(in the rows, 128 means zero)
One turn moves each row of this set onto another row. After a few examples, where does it send each row asked below?
dup: [113 141 133 104 105 119 122 110 119 148 148 138  59 126  95 132 130 128
 145  96  63 102 105 141 129 130 134 105 113 133 167]
dute: [161 126 142 112 109 109 131  71 136 125 170 134 115 138 126  97 144 127
 143 133 163  94 106 146 109 120 152 113 122 128 123]
Katep: [118 128 164  89  78 120  91 113 134 134 136 129  86  90 138 125 123 103
 160 154 111 124 102 146 114 121 147  88 140 165 109]
Todar: [159  74 151  98 121 107 114 152 135 112 125 128 136 131  92 127 118 126
 136 103 160 104 108 143 113 149 135  89 138 128 156]
Nis: [127 126 120 147 108  93 153 143 144 171 146 107 142 123 150 173 131 134
 120  94  99 112 125 171 160 133 107 148 128 127 141]
Gatod: [162 132 112 135 108 129 144 124 135 161 141 135 122 118 145 153 127 137
 135 149  83 116 127 137  90 127  83  80 150 115  99]
gogi: [140 168 142 108 109 148 143 155 131 154 129 121 124 142 125  97 144 152
 142  99  80  71 152 131 141 138 135 138 127 151 135]
Ruke: [107 118 136 132 130 130 102 128 131 161 138  97 166 125 118 120 143 102
 100 121 130 115 132 183 133 160 133 134 124 171 129]
babad: [136  79 130 114 128 118 122 138 184 155 118 113 161 132 134 126 116 151
 139 129 146  89  97 149 164 112  91 110 128 127 122]
Pir: [102 140 163  77 132 125 128 114 129 184  97 126  92 120  89 151 122 120
 124 130 103 112 115 145 134 143 181 120 148 112 146]
Fifod: [122 136 145 106 121 121 120  82 113 158 137  82 125 141 130 108 150 109
 118 147  99  88  66 164 158 113 134 122 121 144 169]
vef: [116 142 161  72 115 112 156 159 133 132  88 105 127 116 143 141 135  88
 164 120 103 121 104 111 117 127 154 108 157 129 136]
vibod: [167  97 129 129 121 133 116 117 126 131 138 120 152 139 166 139 142 107
 138 135  84 111  99 129 116  81  93 104 158 114 100]
dap: [146 109 110 139 154 127 127 108 123 152 145 121 128 140 166 155 121 126
 127 123  95  84 100 140  98 130  77  93 157 110 153]
mave: [126  88 159  87  95 133  89 138 136 159 116 150 108 123 102 127 128 151
 142 114 129 110 117 148 148 110 194  98 137 139 120]
pafif: [154 135 195 105 126 123 111 121 118 163 112 117 108 147 126 104 122 140
 109 114 107  73 104 147 151 125 181 153 123 123 148]
sek: [135 104 144 138 135 121 107 129 136 149 128 127 128 124 159 129 120 115
 117 123  45 107 106 154 121 120  72  81 124 118 107]
molen: [123 126 150 124 109 115 116 111 121 180 134 128 122 129 154 136 130 131
 122 123 165 108 112 154 123 137 204 141 139 149 132]
kiruz: [124 127 138  88 149 132 129 137 175 132 118 117 110 118 134 150 115 110
 155 114 144 117 117 143 105 130 100 130 166  91  91]
kogo: [157 136 155  99  93 122 112 178 134 138 122 119  95 121 150 138 112 128
 130 114  78 101 124 150 147 129  87 157 176 121 120]

sek moves to Gatod
dup moves to Katep
And these:
kiruz moves to babad
Pir moves to mave
Ruke moves to gogi

One turn moves each row of this set onto another row. After a few examples, where does it send each row asked below?
nenu: [124 186 109 122 173 143 111 117 127 139 117 162 168 137 129 144 167 128
 110  88 116  90 132 123 159 147 171 157 123 140 122]
mov: [133 110 143 117 147 146 134 139 113  98 175 142 130 155 161 151 105 111
 136 113 143 129 182 159 144  94 113 139 105 102 137]
vuso: [152 182 113  91 152 156 145 115  93 142 143 135 124  94 130 137 126 150
 100 132 127 104 156 160 135 146 129 116 117 189  85]
dak: [131 157  89 128 161 128  80 155  97 156 150 136 160 127 151 134 106 164
 128 141 128 121 128  96 130 157 106 118 149 123 146]
fune: [146 128 112 102 153 152 133 115 108 166 142 129 124  68 135 142 118  91
 125 123 178 139 181 152 125  91 143 126 131 135 132]
let: [156 115 111 146 127 125 110 130 129 154 139 145 118 165 155 134 113 173
 152 170 130 117 135 130 108 137 149 130 124 130 127]
danek: [109 167 124 105 145 122 116  82 130 104 145 157 131 170 138  91 136 111
 142 119 112 121 184 102 135 132 130 162 100 112 124]
nedit: [101 178 120 109 150 125 119  78 136 107 147 162 126 158 136  96 130 120
 135 118 117 129 190 100 129 130 133 159 105 118 125]
sovu: [130 183 101 131 166 138 107 120 127 147 114 160 168 132 127 148 163 135
 111  95 114  85 138 128 168 144 174 153 124 131 120]
tuli: [148 125 112  89 148 144 123 119 106 168 132 121 130  73 137 141 111  88
 131 135 172 142 181 150 134  88 137 129 126 136 126]
dumeg: [155 127  95 123 173 131  83 133 114 140 122 136 113 104 151 106 104 142
 150 180 121 137 114 130 144 118 156 128 116 125 153]
Lafol: [145 127 116  93 155 147 126 122 105 172 142 122 122  81 145 147 109  94
 126 132 178 144 180 155 132  84 141 127 124 141 123]
ribap: [102 172 120 121 154 131 114  90 124 104 158 165 121 168 145  93 136 125
 146 120 111 128 188 106 141 127 132 168  99 115 130]
mufu: [163 177 112  83 156 152 139 117  82 149 133 127 134 104 128 141 131 141
 102 127 124 103 153 157 135 150 133 116 120 188  85]
magid: [137 113 145 119 147 149 146 143 119  97 180 149 126 143 151 151 108 112
 132 111 139 119 179 162 136 103 107 134 108  99 130]
Bes: [162 186 111  86 155 150 132 121  71 154 139 133 127 101 133 136 135 154
 104 131 133 101 155 164 144 143 137 118 118 184  95]
Duta: [133 114 137 125 156 146 130 153 115 105 176 150 128 150 158 155 102 121
 139 119 136 131 183 159 144  86 108 143 111  99 129]
dagi: [135 131 117  95 144 146 124 120 117 165 132 136 127  67 133 147 111  96
 132 133 179 143 179 150 128  83 140 140 126 135 129]
mogu: [150 131 112  94 152 139 117 125 106 177 139 128 126  81 141 140 106 100
 127 136 177 142 186 151 136  78 139 127 129 128 121]
Veva: [167 117 110 151 143 129 102 141 121 145 133 139 124 168 150 144 100 170
 145 168 128 118 138 129 104 130 150 127 116 134 134]
Kag: [129 121 138 117 149 140 141 148 116  84 171 154 130 150 153 159 103 121
 132 114 137 123 173 162 142  96 104 133 106 105 138]
voruk: [150 145  96 130 100 128  84 129  87 139 127 141 136 127 163 113 112 170
 165 124 131 122 132  93 125 133 137 147 128 121 137]
Leti: [134 152  91 141 161 136  72 161 107 155 144 132 164 123 146 131 105 151
 128 147 129 109 129  94 132 152 112 126 135 125 151]
Mavad: [128 178  99 125 168 137 114 119 128 134 107 158 172 133 125 147 166 121
 113  91 113  88 131 123 159 145 166 149 125 138 130]
gutu: [157 133 126 102 175 151  75 127  95 150 138 139 147 110 144 116  99 174
 129 162 109 154 143 130 122 162 139 147 147 115 121]
Fimif: [100 172 129 110 146 127 124  85 132 109 155 164 117 154 134  97 139 110
 144 111 121 120 180 104 135 133 130 161  98 105 126]
defe: [159 187 110  88 163 154 146 107  83 143 140 133 121  97 126 140 130 144
 104 113 125 109 154 155 131 148 141 113 122 179  85]
Sirim: [102 171 125 113 149 128 114  88 132 107 157 158 130 171 148  93 138 112
 137 112 118 119 180 102 143 131 131 161  98 112 127]
pugat: [126 186 108 124 175 138 122 121 127 130 117 171 161 131 121 149 166 125
 112  80 120  89 127 126 147 142 164 149 128 131 127]
biluz: [157 184 112  85 161 155 136 116  80 154 136 129 127  97 134 140 133 143
 104 120 130 106 146 160 143 142 144 119 118 188  88]
fafu: [155 112  98 129 168 134  95 129 121 136 135 139 115 105 161 103 112 150
 146 178 115 136 114 142 150 125 157 122 129 121 151]
Veba: [111 173 122 113 149 121 109  88 130 111 154 165 129 171 145  81 140 121
 134 123 118 115 186 107 143 127 132 160 104 110 128]
bibe: [161 142 133 103 171 153  73 139  93 146 134 139 143 117 137 119  93 173
 132 169 106 140 139 128 121 164 134 152 126 123 116]
pova: [136 106 139 114 150 140 138 144 114  95 169 142 135 156 151 155 107 108
 136 122 135 121 179 161 142 100 106 133 106 102 140]
Lom: [142 135 111 101 154 151 121 129  99 175 143 134 121  72 142 138 114 102
 133 139 178 143 181 152 130  80 134 136 128 147 126]
Gif: [136 114 139 121 149 142 128 144 106  99 175 145 131 156 155 154 107 121
 135 120 135 126 188 165 153  99 114 138 105  94 146]
roga: [126 186  99 138 176 144 109 122 131 140 118 171 166 134 131 136 167 132
 114  94 115  90 134 121 155 134 169 159 129 143 123]
vifef: [128 178 102 132 169 147 116 120 133 125 112 166 173 119 126 150 162 130
 105  87 118  91 135 130 157 138 170 154 131 140 132]
nivil: [160 146  98 135 105 137  78 125  88 131 129 132 134 128 160 102 101 165
 160 132 127 122 145  89 120 133 138 149 114 129 138]
Viti: [157 184 106 100 158 162 135 122  80 155 140 135 127  97 133 144 132 157
 109 124 121 106 153 158 142 143 141 125 118 188  81]

vifef moves to Kag
mogu moves to sovu
And these:
Sirim moves to Lafol
mufu moves to danek
Fimif moves to fune
Viti moves to ribap
Veva moves to bibe
fafu moves to dak

One turn moves each row of this set onto another row. After a few examples, where does it send each row asked below?
sel: [163 102 134 115 121 147 117  65 152 143 137 116]
kibok: [160 120 119 104  99 185 125 139 133 119 150 131]
daru: [122 114 113 139 158 125  84  91 128 146 106 102]
Rezu: [151  96 115 120  94 111 101 109 162 119 101 106]
miguf: [123  83 108 124 107 133  75 106 134 128 141  91]
Zalap: [156 121 125 108 128 157  98 146  91 121 128 149]
pugot: [143 118 118  93 159 125 112 161 118 133 142 137]
bugen: [168 112 105  93 112 159  79 104 121 127 152 151]
ziku: [124 123  84 119 151 160 106 151 116 184 118 133]
Gifa: [133 116 103 142 122 124  71  91 159 150 104 107]
lize: [129 120 124  94 154 130 119 159 121 132 142 144]
lil: [126 117 135 121 173 124 111 130 120 165 119 110]
nad: [144 103  94 116 104 183 125 119 150 132 169 107]
Pape: [141  90 121 120 138 129 141 102 147 114 157 104]
femib: [160 129 108 104  93 175 121 136 144 127  87 114]
geg: [116 114 138 123 164 122 109 130 120 165 118 122]
rapon: [143  85  93 131 123 174 125 120 112 150 168 111]
telas: [135 105  97 130 120 123 101  89 180 130 132  97]
viker: [147 103  84 135 148 132 133 129 147 192 114 109]
lepez: [148 133 127 129 117 126  71 110 142 137  85 131]
dif: [154 136  99 103 158 124 135 149 153 150  96 129]
Mem: [160 146 103  89 135 159  83  91 146 126 108 137]
Lak: [131 116 102 109 105 197  95 133 116 136 125  99]
tezo: [145 133 102 105 148 124 141 148 156 152  94 140]
luvuv: [155 138 106 117 142 116 102 116 145 123  77 134]
Fus: [140  93  66 111  93 156 104 119 160 126 137  97]
vuvol: [135 124  80 115 159 156 100 153 116 179 120 124]
mifol: [165 132  83  93 120 171  72 102 131 138 127 147]
Fipon: [143 100  74 140 136 133 129  91 166 151 118  96]
Rav: [176 107  87 107 107 164 143 144 129 126 138 144]
lel: [134  85 104 125 149 132 110 142 111 175 161 118]
Neda: [135 101  81 136 140 130 131 128 150 193 114 120]
turu: [127  97 108 123 120 149 109  98 159 124 168  94]
begu: [158 131 124 115 101 186  95 141 111 140 122 140]
Litis: [148 106  67 107 130 138 140 157 152 160 137 141]
Figub: [143 118 150 117 106 152  90 121 117 129  91 109]
golat: [139  97 120 111 144 100 144 136 155 142 136 132]
lozo: [117  88 103 125 146 136 109 139 116 173 160 124]
memi: [154  96 122 113 148 102 146 137 149 146 136 122]
dop: [162 104  68 107 133 132 135 159 144 161 138 136]
vig: [156 131  78 127 127 161  85 134 111 158  88 142]
Met: [136 110 114  90 107 160 110 132 141  93 143 103]
parav: [182  97 101 101  98 154 106  95 141 136 155 146]
muked: [169  88 113 119 106 159 108  76 137 157 155 126]
Sofi: [147 102 103 139  92 149  86 109 137 162  85 102]
dul: [160 122 112 116 129 159 111  63 162 154 111 111]
gupe: [166 140 113 123 100 159  86 131 132 146  85 144]
luki: [147 137 116 107 143 165  84  71 142 146 109 117]

lepez moves to turu
mifol moves to dul
And these:
rapon moves to vig
Fus moves to femib
tezo moves to golat
lel moves to vuvol

